One vector is turned by the same rotation once a tick. Each row is the vector after some number of ticks, and that number follows the row.
The counts run from 0 to 387.
[ 1.56 -3.16  1.97 -0.92  0.55  2.57  7.61 -1.55 -4.57 -0.08  2.65  0.51
  0.00  2.13  3.23  0.06 -1.15  5.49 -3.28 -3.93  0.48  0.54  0.82  2.15
 -1.44  2.20  0.26  3.09 -3.41  2.05  0.09  4.51 -3.61 -1.65  2.95 -0.02
 -1.05  0.27  1.89 -1.95 -1.63 -1.11 -1.15  3.39 -2.93 -0.57  0.01 -2.65
  0.67  1.45 -1.93  2.81  0.97  3.47] : 221
[ 0.98 -0.69  4.01 -0.75 -2.10  4.54  4.39 -0.85 -2.84  1.85  2.63  0.29
 -1.76  1.68  3.53  1.01 -4.05  2.08 -1.51 -1.94  1.88 -0.09 -1.25  1.26
 -3.75 -0.97 -1.94  3.10 -0.59  1.69  0.98  5.87 -2.63 -3.18  1.81 -1.29
  1.19  0.79  3.34 -2.61 -0.71 -0.31  0.99  5.25 -4.50 -1.54 -1.76 -1.67
 -0.62  2.91 -2.46  2.79 -0.72  2.87] : 203
[-3.01  0.51 -0.06  1.97  1.05  1.44  5.38  1.29 -2.93  0.14  2.49  1.74
 -1.77  4.18  0.46 -0.23  1.21  4.89 -1.05 -0.42  1.15 -2.26  4.21  1.53
 -2.10  0.03  1.39  4.70 -5.82  0.25 -1.03  4.76 -1.14 -1.99  1.07  0.75
  1.16 -1.01 -0.37 -1.38 -5.33 -0.81 -1.45  4.53 -0.76 -0.78  3.07 -2.02
  0.43  2.29 -1.82 -0.06 -2.02  4.15] : 250
[ 0.31  0.50  1.02  2.08 -0.45  3.81  3.84 -1.22 -2.31  0.44  0.05  1.85
  1.08  2.13  1.33 -2.21  0.70  2.00 -4.23  0.49  1.73  1.57 -1.43  1.45
 -1.65 -2.93  0.25  5.22 -2.49  4.43  0.56  1.29 -4.20 -0.83  5.14  1.23
 -0.52  2.16  0.01 -2.73 -3.51 -3.30 -2.87  6.54 -4.64 -1.61 -0.12 -1.90
 -1.12  2.56 -0.64  2.54 -1.42  1.24] : 364
[-4.22 -2.93  0.72 -1.83  2.01  3.08  2.61 -1.18 -2.23 -0.24  2.92 -0.40
  1.72  2.67  3.07  0.70 -4.09  1.01 -4.15 -2.05 -0.67  3.37 -2.04  2.87
 -1.17 -0.11  2.28  2.63 -1.86 -0.13  0.10  4.13 -2.17 -1.52  3.78 -0.22
 -2.30  1.24 -0.70 -6.63 -3.11 -1.00 -1.91  0.94 -2.11  0.24  2.46 -4.67
 -4.03 -1.42 -1.94  2.73 -0.95  3.06] : 78
[-1.78 -3.05 -0.38 -0.04  2.99  2.85  4.53 -0.94 -1.84 -0.43  1.91  1.64
 -3.17  3.50  4.10  0.49 -4.69  2.80 -0.33 -2.60 -1.70  1.11  0.06  1.56
 -3.36  0.87 -0.16  2.76  0.07  0.95 -0.60  2.79 -2.97 -2.66  2.28 -0.10
  2.74  0.80 -2.07 -6.27 -2.87 -2.73 -2.15  4.33 -3.19 -0.06  2.98 -2.52
 -3.45 -0.94 -2.38  2.98  0.34  1.48] : 341
[-0.28  0.31  2.31  2.47 -1.59  5.33  5.28  1.37 -1.63 -1.39  4.54  1.14
  1.38  4.29  3.28 -0.33  0.16  4.00 -1.80  1.89  4.55 -1.50  1.05 -0.49
 -1.18  1.43 -1.25  3.48 -2.61  1.67  1.07  2.14 -2.35 -0.72  0.88  0.86
 -2.91  2.03  3.00 -1.12 -1.92 -0.98 -0.41  4.53  0.09 -1.49  1.21 -0.73
  1.69  5.51  0.87 -0.83 -3.20  3.85] : 26
[-0.82 -2.58 -0.42  0.89  2.09  1.57  2.56 -0.25 -3.35 -4.33  0.90  2.28
  2.03  4.35  4.32  2.12  0.17  4.20 -0.05 -0.18 -1.87  0.26  3.44 -0.91
 -1.65  0.53 -0.51  3.94  0.70  0.84 -0.37  2.78 -5.38 -3.58  1.00 -1.51
  1.95  2.45 -0.14 -3.73 -1.98 -1.31 -1.96  4.55  0.37  0.73  2.14 -4.08
 -2.32  2.19 -5.93  0.97 -0.08  0.55] : 135
[-2.68 -1.48 -1.32  1.00  1.73  1.94  3.62  1.24 -1.64 -0.62 -0.52  1.92
  0.37  3.20  1.48 -0.87 -0.73  4.19 -3.86 -0.62  1.04  1.86  2.94  0.99
 -0.38 -0.71  2.72  5.16 -0.98  0.24 -1.50  0.55 -3.01 -3.52  4.07 -0.16
 -0.01  2.28 -3.75 -3.70 -5.38 -3.05 -5.40  2.63  0.08  2.38  3.23 -1.11
 -1.47  1.88 -4.07  0.02 -0.26  3.54] : 107
[-5.11  1.59  0.72  1.10 -1.51  5.84  1.42  0.39 -1.81 -3.29  3.69  0.45
  3.76  2.63  3.19  1.51 -0.17  1.22 -2.69  3.08  2.05 -1.41 -0.19  0.73
 -1.94 -2.45 -0.54  2.48  0.99  0.66  3.04  3.07 -3.38 -3.09  1.15  0.31
  1.24  2.87  1.11 -3.44 -2.36 -1.53 -0.24  6.48  0.08  0.36  0.47 -2.42
 -2.53  2.59 -1.69 -0.10 -3.23  3.41] : 274
[-1.38 -1.72  2.00  1.04 -0.47  4.72  6.41 -1.93 -2.85 -1.17  3.20  0.14
 -0.90  2.25  5.13  2.03 -3.28  3.39 -3.63 -3.12  0.47  0.40 -1.78  0.72
 -2.62  1.09 -1.90  1.49 -2.16  0.69  0.51  4.72 -0.95 -0.95  1.07 -0.13
  0.80  0.23  1.71 -4.33 -1.09 -1.89  0.67  2.63 -2.46  0.55 -2.18 -2.19
 -0.95  1.63 -2.17  2.59 -0.43  4.24] : 72
[-1.08 -1.31  1.09  0.34  3.30  2.05  4.52 -0.12 -3.22 -1.70  5.44  1.04
  1.84  4.84  2.95  0.58  1.61  5.10  0.41  0.53  0.74 -1.28  2.22  0.68
 -0.25  3.34  0.94  3.07 -4.72  1.25  0.25  3.21 -3.55 -0.11  0.54  1.50
 -2.33  0.73  2.64 -2.21 -2.47  0.60  0.12  3.97  0.37 -2.64  4.55 -4.48
 -1.28  1.11 -0.05  0.66 -1.40  2.70] : 15
[-4.31 -2.38 -0.51  0.90  2.87  3.44  3.16  0.02 -2.11 -4.34  5.77  1.13
  1.92  5.00  4.06  1.47 -0.65  3.13 -0.26  1.02 -0.69 -0.80  1.27  0.92
 -1.46  2.66 -0.19  1.65 -2.22  0.38  0.52  2.43 -3.05 -1.30  0.28  1.47
 -0.03  1.13  0.75 -4.80 -1.94 -0.57 -0.31  3.99  1.37 -0.45  4.12 -4.22
 -3.89  0.42 -0.87  0.28 -1.59  2.75] : 282
[-1.22  0.95  3.52  2.14 -2.30  5.85  4.22  2.79 -0.22  0.19  3.97  0.42
 -1.03  4.47  3.14 -0.01 -2.41  3.15 -1.76  1.54  4.61 -0.79  0.39  0.00
 -1.86  0.01 -0.33  3.49 -0.78 -0.35  1.30  3.61 -0.91 -2.54 -0.48  0.46
 -1.41  2.33  1.94 -1.80 -2.46 -0.42 -0.68  3.38 -0.45 -0.04  0.16 -0.55
  1.75  5.97 -0.10 -1.13 -2.74  4.83] : 40
[-2.79 -0.72  0.33  0.82  0.31  1.28  1.11  0.96 -1.93 -1.99 -1.13  1.97
  1.15  3.66  2.34  2.09 -0.40  2.68 -1.17 -0.18 -0.89  1.05  3.00  0.46
 -1.03 -1.73  2.36  5.48  0.11 -1.10 -0.75  3.78 -4.62 -4.99  1.16 -1.71
  1.66  1.93 -1.48 -3.44 -4.16 -0.54 -2.41  2.61  0.60  1.31  2.39 -3.25
 -2.20  3.06 -6.15  0.30 -1.18  1.65] : 122
[-4.01  2.02  1.46  2.78 -1.14  2.75  3.83  0.78 -2.67 -2.21  2.99  1.10
 -0.83  3.08  2.14  1.64  1.24  3.41 -0.54  1.26  0.43 -2.82  2.62  1.39
 -2.75 -0.94 -0.77  3.65 -4.30 -0.14  0.35  5.84 -1.77 -1.92 -1.29  0.63
  2.99 -1.00  1.71 -2.07 -4.81 -0.29  1.15  5.44 -0.84 -1.50  0.86 -3.48
 -1.03  3.01 -3.32  0.19 -3.44  3.66] : 263
[-2.19 -1.92  1.92 -0.03  0.76  3.79  5.66  0.45 -2.19 -0.42  3.96  0.20
 -2.48  4.14  5.77  2.21 -4.51  3.45 -0.81 -2.62 -0.22  0.01  0.61  0.83
 -3.12  2.43 -0.39  1.49 -0.93 -1.73 -0.32  5.49 -0.32 -2.62 -0.88 -1.03
  1.37  0.40  1.10 -4.61 -1.61 -0.56  0.56  1.73 -0.61  0.22  1.07 -3.02
 -0.74  2.16 -2.82  1.13 -0.29  4.24] : 59
[-1.21 -1.22  2.32  0.44 -0.79  4.68  1.57  3.11  0.78  0.18  0.59  0.11
 -0.79  4.38  4.15  0.22 -4.31  0.92 -2.64 -0.27  1.84  3.26 -0.59  0.64
 -1.79 -1.23  1.27  4.19  1.41 -2.15 -0.81  3.25 -1.72 -3.82  1.41 -1.95
 -2.57  4.10 -1.45 -5.59 -3.69 -1.33 -2.77  0.42 -0.45  0.74  1.45 -1.95
 -0.84  4.29 -1.80 -0.26 -2.23  3.44] : 316
[-1.66  1.08  1.15  4.58  1.40  2.14  6.10 -0.01 -1.42  0.17  0.47  1.82
 -2.77  3.33  1.75 -1.79  0.46  3.60 -3.84 -0.59 -0.15  0.91  0.96  1.84
 -2.32 -0.91  0.80  4.71 -5.57  1.94 -1.66  3.35 -0.51 -0.18  2.99  1.80
  0.82 -0.83 -0.76 -3.20 -5.46 -3.08 -2.40  2.60 -2.48 -1.63  1.91 -1.65
  0.20  2.64 -0.62  2.70 -2.16  3.26] : 101
[-0.51  0.55  0.60  1.80 -0.37  4.39  6.59 -0.29 -2.27  1.09  2.90  0.74
 -0.45  2.21  0.36 -1.83  1.59  4.82 -3.85 -1.18  3.12 -1.46  0.21  2.19
 -1.48 -0.30  1.11  4.26 -4.77  3.49  0.40  2.62 -2.09 -0.89  3.95  1.93
 -0.70  0.61  0.29 -1.61 -3.43 -2.02 -2.25  5.87 -3.35 -1.43  0.82 -0.10
  0.55  2.41  0.71  0.76 -0.81  4.39] : 233
[ 0.95 -3.74  0.05 -0.69  2.04  2.14  5.17 -2.35 -3.56 -1.19  0.27  2.03
  0.93  3.16  4.10  0.00 -0.91  4.90 -3.00 -3.35 -0.91  2.49  0.25  0.51
 -1.14  1.16  0.52  3.34 -0.89  2.58 -0.36  1.85 -4.96 -2.38  5.06 -0.92
  0.05  1.78 -1.04 -4.46 -1.82 -2.64 -2.86  3.31 -2.09  0.67  1.09 -3.22
 -1.78  0.54 -3.14  3.72  1.82  1.44] : 356
[-3.73  0.85  2.76  2.29 -0.78  5.20  4.71  1.47 -0.83  1.14  4.95  0.14
 -4.01  4.19  3.72  0.86 -4.09  1.31 -0.34  0.10  1.57 -1.50 -1.05  1.34
 -4.48  0.43 -1.08  1.79 -1.47 -0.49  0.75  4.89  0.49 -2.01 -1.02  1.68
  2.04 -0.07  1.59 -4.01 -2.49 -1.44  1.34  4.57 -2.40 -1.56  1.35 -1.60
 -1.43  1.95  0.01  0.63 -3.03  4.31] : 56
[-1.37 -0.90  2.77  1.48 -0.63  5.83  1.95  2.00  0.88 -1.90  2.29  0.36
  2.54  4.25  4.16  0.46 -3.25  1.38 -3.74  1.39  2.92  2.83 -1.49 -0.30
  0.00 -0.87  0.84  3.62  0.49 -0.54  0.99  2.05 -2.75 -2.46  1.74 -0.24
 -3.88  4.53  0.36 -4.61 -2.62 -1.71 -2.90  0.90  0.74  0.63  0.93 -2.31
 -0.96  4.54 -0.07  0.63 -2.55  3.50] : 302
[-0.91 -3.28 -0.46  1.19  2.21  3.56  7.82 -0.91 -2.52 -1.76  2.05  1.60
 -0.68  2.36  3.09 -0.58 -1.37  4.93 -4.61 -2.95  0.40  1.77  0.01  0.50
 -1.73  2.19  0.49  2.98 -2.92  2.23 -0.88  1.80 -1.64 -0.02  4.35  0.77
 -0.40  0.63 -1.74 -4.25 -2.87 -3.41 -2.91  2.05 -0.99  1.36  0.90 -1.58
 -0.84  0.94 -1.81  2.13  1.25  3.94] : 89
[-4.41 -0.14  0.97 -0.70 -1.29  5.67  1.79  0.19 -0.81  0.73  4.40 -0.76
  1.64  2.61  2.75  1.09 -5.51 -0.17 -3.36 -0.03  2.12  1.52 -2.48  2.29
 -2.94 -1.98  0.24  2.10  2.51  0.75  1.82  3.23 -1.81 -3.77  3.01 -0.30
  1.20  2.82 -0.25 -6.21 -1.66 -2.27 -1.25  4.63 -2.61  0.43  1.07 -1.86
 -3.35  0.59 -1.12  0.36 -2.41  4.13] : 66
[-3.60 -0.21  1.20  1.22 -0.49  5.21  5.57  0.88 -0.91 -0.38  5.10  0.34
 -3.26  3.70  5.00  1.09 -3.81  3.38 -0.70 -0.82  1.93 -2.28 -0.17  0.53
 -4.37  1.35 -2.03  1.41 -0.28 -0.12  0.55  3.80  0.16 -2.63 -0.14  0.83
  2.53  0.40  0.03 -3.52 -1.34 -1.68  0.67  5.16 -2.21 -0.57  0.92 -1.33
 -0.33  1.81 -0.83  0.73 -1.46  4.96] : 57
[-2.00 -1.87  1.20  0.70  3.06  3.39  2.93  3.07  0.81  0.47  2.06  1.38
 -2.25  5.64  4.26  0.29 -4.74  1.77 -1.34  0.04 -0.14  2.96  1.02  0.98
 -1.71  1.11  1.65  3.80 -1.80 -2.72 -1.61  2.15 -0.42 -2.47  1.17 -0.26
 -2.17  2.25 -1.78 -5.94 -4.02 -1.56 -2.36  0.21  0.24  0.10  5.05 -2.87
 -2.17  2.57 -0.74  0.32 -1.67  2.89] : 313
[-2.49 -3.61 -0.94  0.17  2.49  3.62  6.24 -1.74 -2.31 -1.35  4.60  0.14
 -0.64  3.13  4.12  0.64 -3.43  3.47 -3.19 -2.83 -0.15  1.23 -1.39  1.63
 -2.62  2.26 -0.20  1.36 -0.92  0.85  0.18  2.06 -1.58 -1.43  2.89  0.45
  0.72  1.31 -0.63 -5.50 -1.28 -2.90 -1.96  3.29 -1.59  0.83  1.80 -2.49
 -2.77 -0.38 -1.82  2.46  1.00  4.07] : 75
[-3.36 -3.06  0.68  0.45  2.32  3.29  5.91 -2.22 -2.46 -0.56  4.11  0.58
 -1.89  3.13  4.27  0.85 -3.33  3.06 -2.14 -2.44 -1.26  1.11 -0.88  2.16
 -3.10  1.88 -0.43  1.45 -3.18  0.75  0.01  3.82 -1.37 -0.31  1.74  0.91
  1.20 -0.44 -0.02 -5.51 -2.24 -1.72 -0.79  2.13 -2.02 -0.07  2.14 -3.65
 -3.07 -1.15 -1.00  2.82 -0.08  3.52] : 74
[-0.21 -2.36  1.31  1.66 -0.04  3.96  5.41 -1.25 -2.19 -0.52  1.17  1.67
 -3.99  2.74  5.38  1.31 -3.35  3.05 -1.62 -2.71 -0.04  0.37 -0.63  0.61
 -4.05 -0.03 -2.83  2.47 -0.07  1.85 -0.04  4.15 -1.54 -2.70  1.61 -0.92
  3.30  0.32 -0.19 -4.63 -1.33 -3.02 -0.41  3.97 -3.52  0.06 -0.94 -1.31
 -0.39  2.82 -3.28  3.17  0.19  2.04] : 338
[-0.87 -0.67  0.35  3.00  0.66  1.53  5.11  0.78 -2.93 -2.42 -0.56  2.96
 -2.41  3.65  3.65  0.44  1.02  4.94 -1.47 -0.97 -0.11 -0.50  3.20 -0.21
 -2.32 -0.25 -0.67  4.37 -2.00  0.97 -1.21  4.19 -2.36 -3.87  0.62 -0.76
  3.05  0.46 -0.62 -2.51 -4.31 -3.36 -1.87  3.88 -0.48  0.65 -0.55 -1.43
  0.71  4.65 -4.69  0.63 -0.72  2.19] : 117
